(in the rows, 128 means zero)
A single turn carries every row of the set below to another of its rows. Some are shown first; where does it send the rows asked next?
Mivuk: [163 160 112 132 155 122 135  97 149 123 106 145 135 151 133 107 161 117]
Rege: [144 134 103 136 129 131 143 111 139 133 137 163 129 153 137 103 176 169]
luva: [147 156 109 148 145 108 150  99 126 134 137 166 140 141 156 116 171 125]
lun: [142 135 105 137 113 108 132  99 115 117 137 152 156 168 138 118 192 128]
Viliv: [150 151  99 120 100 125 141 102 149 135 126 149 164 139 141 111 151 144]
kef: [130 146  87 144 128 122 147 108 142 123 101 167 140 170 142 105 145 137]
Sabud: [170 148  95 131  93 149 150 100 155 124 134 138 133 166 113  93 167 111]
peka: [157 161 123 132 134 128 135  96 147 152 128 146 138 169 151 101 173 147]
Goba: [130 138 105 157 121 107 125 113 151 125 117 169 130 135 117 101 153 114]
Satul: [164 141  93 130 133 120 124  93 135 137 145 151 118 167 102  94 172 116]
Robag: [136 146  99 134  91 101 141 111 153 116 153 135 131 162 132  96 161 132]
sib: [164 159 105 125  98 109 131  91 138 145 130 131 131 151 111 107 149 118]
naza: [136 132 107 148 105 135 110 108 149 110 119 149 145 159 135 104 142 120]
budo: [121 153 122 135  98 152 132  95 148 119 119 155 126 163 152  88 167 117]
suk: [143 141 134 136 128 145 143 105 139 130 118 172 131 153 140 107 138 123]
vofim: [138 160 111 143 127 127 144  99 125 108 149 140 135 156 129 103 193  95]
mifi: [167 168 106 139 106 149 151  97 117 137 130 145 119 154 143 109 187 122]
rosur: [151 141 110 140  81 132 149 113 160 121 113 151 115 151 133  91 158 140]
sop: [147 127  96 133 112 124 146  94 135 127 124 145 134 151 128  96 155  79]
zel: [153 160 101 137 134 121 158  90 132 151 112 144 119 153 103 102 166 133]
suze: [125 135 121 130 115 124 144  98 120 102 122 150 107 136 127 105 171 114]
nipu: [141 145  71 127 102 109 141 104 130 117 149 169 130 154 119 102 181 117]
noka: [150 158  72 134  98 126 140 105 131 142 139 125 136 150 134  89 177 128]
repub: [147 170 107 160 106 147 139 112 153 138 116 135 127 157 112  94 171 138]
rus: [136 160 120 150 119 129 168 106 134 117 142 166 106 173 125 106 175 112]
vok: [128 127 111 152 110 144 148 116 133 115 135 165 140 145 148 114 185 113]
modas: [156 154 119 135 118 121 148  95 147 134 125 183 137 156 136 105 204 132]

suk -> vok
mifi -> Viliv
rus -> Rege
And these:
modas -> kef
budo -> lun
naza -> vofim
noka -> sib
Robag -> Satul
zel -> rosur

A single turn carries every row of the set below to another of its rows. Some are shown first; where does it send the rows asked next?
Timi: [ 88 154 126 106 128 101 117 136 118 116 133 110 115 161 102 159 111 143
 138 123 143 152 120 139  75 121 142 154 124 115 138 105 116 149 123 111
 115 116 114 117 141 127 122 140 100 148 129 118 146 127 138 116  85 110
 118 122 145 119 148 121 112]
lupu: [132 156 114 166 107 100 138 108 118 139 141 160 111 146  95 160 149 122
 142 134 138 133 148 141 104 139 137 160 109 107 141 124 105 153 117 118
 122  99 121 143 152 158 105 115 121 148 149 114 114 126 148 113 122 111
 122 128 152 104 144 148 117]
vefi: [114 165  95 147 108 120 150 122 135 122 149 110  88 150 124 151 110 109
 139 130 129 133  98 107  82 123 151 170 107 129 143 133 104 161 116 122
 117  91 116 113 154 145 125 161 140 124 139 118 115 123 139  95 104 121
 145 105 143 108 133 133 109]
lezas: [ 77 161 115 126 137 142 127 129 119 136 149 110 106 156 127 157 121 155
 133 145 133 134 123 125 109 117 142 146 110 115 144 119 126 137 113 146
 146 108  90  89 138 138 128 160 142 118 139 128 121 139 146 124 113 105
 135 121 124 113 113 117 120]
sut: [128 171 100 140 108 109 136 114 136 147 141 126 114 156 117 130 119 137
 140 134 124 123  96 136 112 131 113 149  98 142 186 127 123 120 129 152
 130 112  98 107 134 132 156 144 156  98 156 128  94 134 122 126 110 123
 123 155 129 117 127 143 126]
Taki: [ 91 165 124 148 120 135 141 127 116 144 137 119  95 144 117 157 137 153
 155 123 139 152 116 160  93 127 157 133 103 115 129 117 137 130 112 136
 132 118 103 125 158 149 117 136 133 125 143 114 107 147 160 115  94 130
 139 128 132 124 126 125 118]
goge: [132 176 121 130 126  90 140 131 110 127 158  89 131 131 102 139 123 129
 147 138 119 143 108 118  98 147 122 147 129 135 154  94 118 127 130 129
 118  96 121 140 141 139 138 126 126 132 124 134 116  93 144 127 103 130
 116 129 153 112 139 146 142]
kotur: [ 92 154 120 162 126 112 147 113 141 130 154 125  88 177 110 133 117 133
 161 139 155 124 105 125  90 148 148 157 122 117 119 124  95 128 120 136
 119 145 123 138 137 139 121 152 127 131 135 104 145 131 148 147 103 117
 108 120 154 105 141 113 115]
libuz: [ 94 161 127 129 121 121 130  95 136 138 139 144  96 166 119 149 119 141
 136 143 152 137 118 113 106 131 148 141 111 109 138 106 105 134 128 152
 140 131 107 114 131 141 108 158 123 134 145 130 143 129 149 127  81 102
 117 137 148 108 123  94 103]
Reg: [102 134 115 157 113 124 166 155 130 121 163 134 119 158 117 135 126 139
 169 116 137 129 120 152  94 149 108 150 130  97 149 128 120 149 113 119
 108 122 115 125 154 141 134 146 130 125 125 116 128 126 110 112 118 116
 122 147 114 120 132 142 129]
Pil: [ 94 157 119 114 119  88 122 147 123 121 149 106 125 153  96 146 116 132
 140 121 126 147 110 145  82 111 136 165 129 114 149 114 103 138 131 116
 111 104 114 133 147 135 126 121 104 149 118 123 146 126 142 109  93 124
 112 109 146 113 152 128 107]
tatav: [105 149 113 123 112 140 150 121 132 135 143 138 105 158 126 161 123 149
 128 143 132 128 151 116 112 122 131 148  94 115 144 121 116 154 127 143
 150 113  93  96 134 147 127 163 126 127 147 128 119 129 117  93 101  97
 136 132 141 108 116 114 126]
kab: [ 99 130 112 139 128 130 158 155 131 125 154 134 105 160 123 150 121 144
 159 130 139 125 140 142  86 147 112 151 114 104 137 127 118 160 108 117
 109 124 104 107 144 148 138 155 130 125 132 111 117 128 103 105 110 115
 132 132 124 114 129 134 134]
dupo: [ 96 156  98 143 105 136 146 114 145 127 142 141  81 174 120 151 122 121
 140 140 130 116 118 119 108 125 148 157 103 135 150 124  94 143 119 151
 148 117 113  96 133 139 122 165 143 129 145 118 124 135 124 101 122  87
 131 128 143 117 125 115  98]
nogim: [129 158 134 126 131 101 120 121 131 127 133 118 132 161  90 146 133 137
 122 151 146 118 127 139 108 146 117 142 108 135 170 104 100 108 123 143
 128 122 108 121 124 126 150 127 140 127 146 119 119 113 150 144 111  91
  92 147 156 109 151 138 117]
nelo: [122 159 124 124 105 103 139 121 138 134 144  97 111 144 106 131 130 155
 134 138 147 122 112 137  99 120 129 131 121 126 163 113 123  95 140 151
 144 121  97 114 133 116 162 133 144 113 136 134 113 121 155 140  88 106
 101 135 157 118 130 134 118]
Vinib: [124 154 107 157 114 104 137 105 124 135 138 164 103 170 104 168 131 126
 137 133 145 127 143 141  95 134 139 156 105 110 134 115  95 160 100 126
 126 108 119 112 145 163 101 127 123 147 145 104 118 129 140 111 116 107
 120 126 168 110 152 138 120]
katum: [126 159 117 116 108 101 134 138 122 131 123 133 116 143 111 137 127 156
 144 124 134 118 116 153 113 118 127 138 108 125 178 114 120 117 138 147
 130 112  91  98 123 113 164 118 136 120 143 133 100 132 116 118  98 102
 127 147 143 123 136 140 123]
ribo: [123 156 132 163 117  97 145 139 125 131 165 128 127 165 109 125 127 114
 164 133 133 126  96 145 104 161 121 145 138 118 157 110 106 127 129 143
  99 112 129 139 140 139 146 116 128 118 126 121 128 117 137 134 132 108
 110 150 116 126 148 148 115]
Tilov: [145 176 142 154 117 106 123 103 133 119 129 134 104 159 117 143 127 122
 132 150 141 114 101 118 108 130 137 150 107 131 165 118  90 121 139 171
 124 106 110 123 125 133 157 134 148 120 133 122 106 112 148 130 114 105
 108 150 153 107 144 141 104]
Zibaz: [106 172 118 152 107 118 147 122 103 152 133 126 115 132 107 152 139 143
 166 110 129 153 118 172  98 128 146 133 102 117 133 114 124 120 115 134
 136 120 115 147 155 152 118 129 129 130 143 116 112 139 153 104  93 133
 137 130 135 118 132 127 124]
vibog: [115 165 101 150 122  93 168 160 122 132 146 118 113 165 104 134 133 141
 178 126 119 110 111 144 116 153 119 155 128 143 152 117 105 123 131 131
 121 111 112 149 139 130 152 130 138 119 136 115 104 119 127 127 129 112
 112 135 140 126 144 147 138]
terim: [122 174 102 145 114 108 152 130 120 111 154 110 106 139 120 148 121 115
 149 125 116 140  92 108  91 129 142 176 116 122 152 116 111 159 115 123
 116  82 119 127 158 142 127 148 143 137 123 126 117 103 135 101 107 136
 138 107 142 102 135 133 122]
gapuz: [125 163 101 131 103  75 136 138 134 147 158 109 123 147  99 125 119 117
 144 135 113 132  96 134  89 120 109 161 123 127 175 117 114 134 140 127
 116  89 110 143 149 149 126 121 116 109 129 132 116 122 135 102 103 121
 109 129 147 114 138 142 126]
mesap: [132 160 129 151  96 101 149 130 124 143 148 123 108 135 106 134 158 139
 148 126 130 134 137 143 105 133 137 137 129 116 150 115 129 129 148 126
 120  98 113 150 137 146 146  97 121 127 146 125 105 124 157 109 113 104
 120 145 153 118 131 158 117]
ved: [105 154 114 170 116 109 163 134 133 125 150 122 102 173 101 134 130 135
 170 135 138 113 119 135 102 146 135 157 134 122 122 131  86 130 126 128
 116 137 125 156 141 128 128 152 135 133 132 108 140 125 145 142 113 125
  97 121 152 110 138 132 122]
ran: [ 78 155 124 122 135 136 119 131 119 114 126 138  98 165 111 160 121 148
 138 137 147 132 137 134 108 130 144 131 121 122 148 101 114 142 121 144
 138 131 110  98 125 121 132 156 120 140 135 123 132 126 136 129 102  96
 125 140 130 124 119 112 100]
Lamiz: [150 162 115 146 106  98 132  98 130 123 140 140 111 163 116 145 120 128
 128 142 134 120 118 122  96 124  96 154 118 126 178 114 103 137 130 155
 133 104 105 102 134 141 157 148 139 115 128 131 103 111 116 118 103 116
 106 163 148 112 131 149 127]
niz: [ 93 158 107 123 129 110 124  96 128 132 140 146 104 181 116 160 111 134
 127 141 137 126 115 118 102 128 129 162 115 119 150 103  83 144 106 144
 140 119 107  86 130 143 100 155 139 133 137 120 138 132 132 121 118  85
 115 127 153 106 137 114 119]
pifis: [150 177 127 162  93  90 157 115  99 145 131 148 108 150 107 138 136 124
 162 128 123 135 115 153 100 134 128 134 122 126 150 100 101 128 128 148
 129 111 128 150 136 148 137 117 118 120 139 116 107 114 139  99  96 125
 119 143 150 122 133 141 127]

niz -> dupo
pifis -> gapuz
terim -> Reg
And these:
Vinib -> vefi
Lamiz -> sut

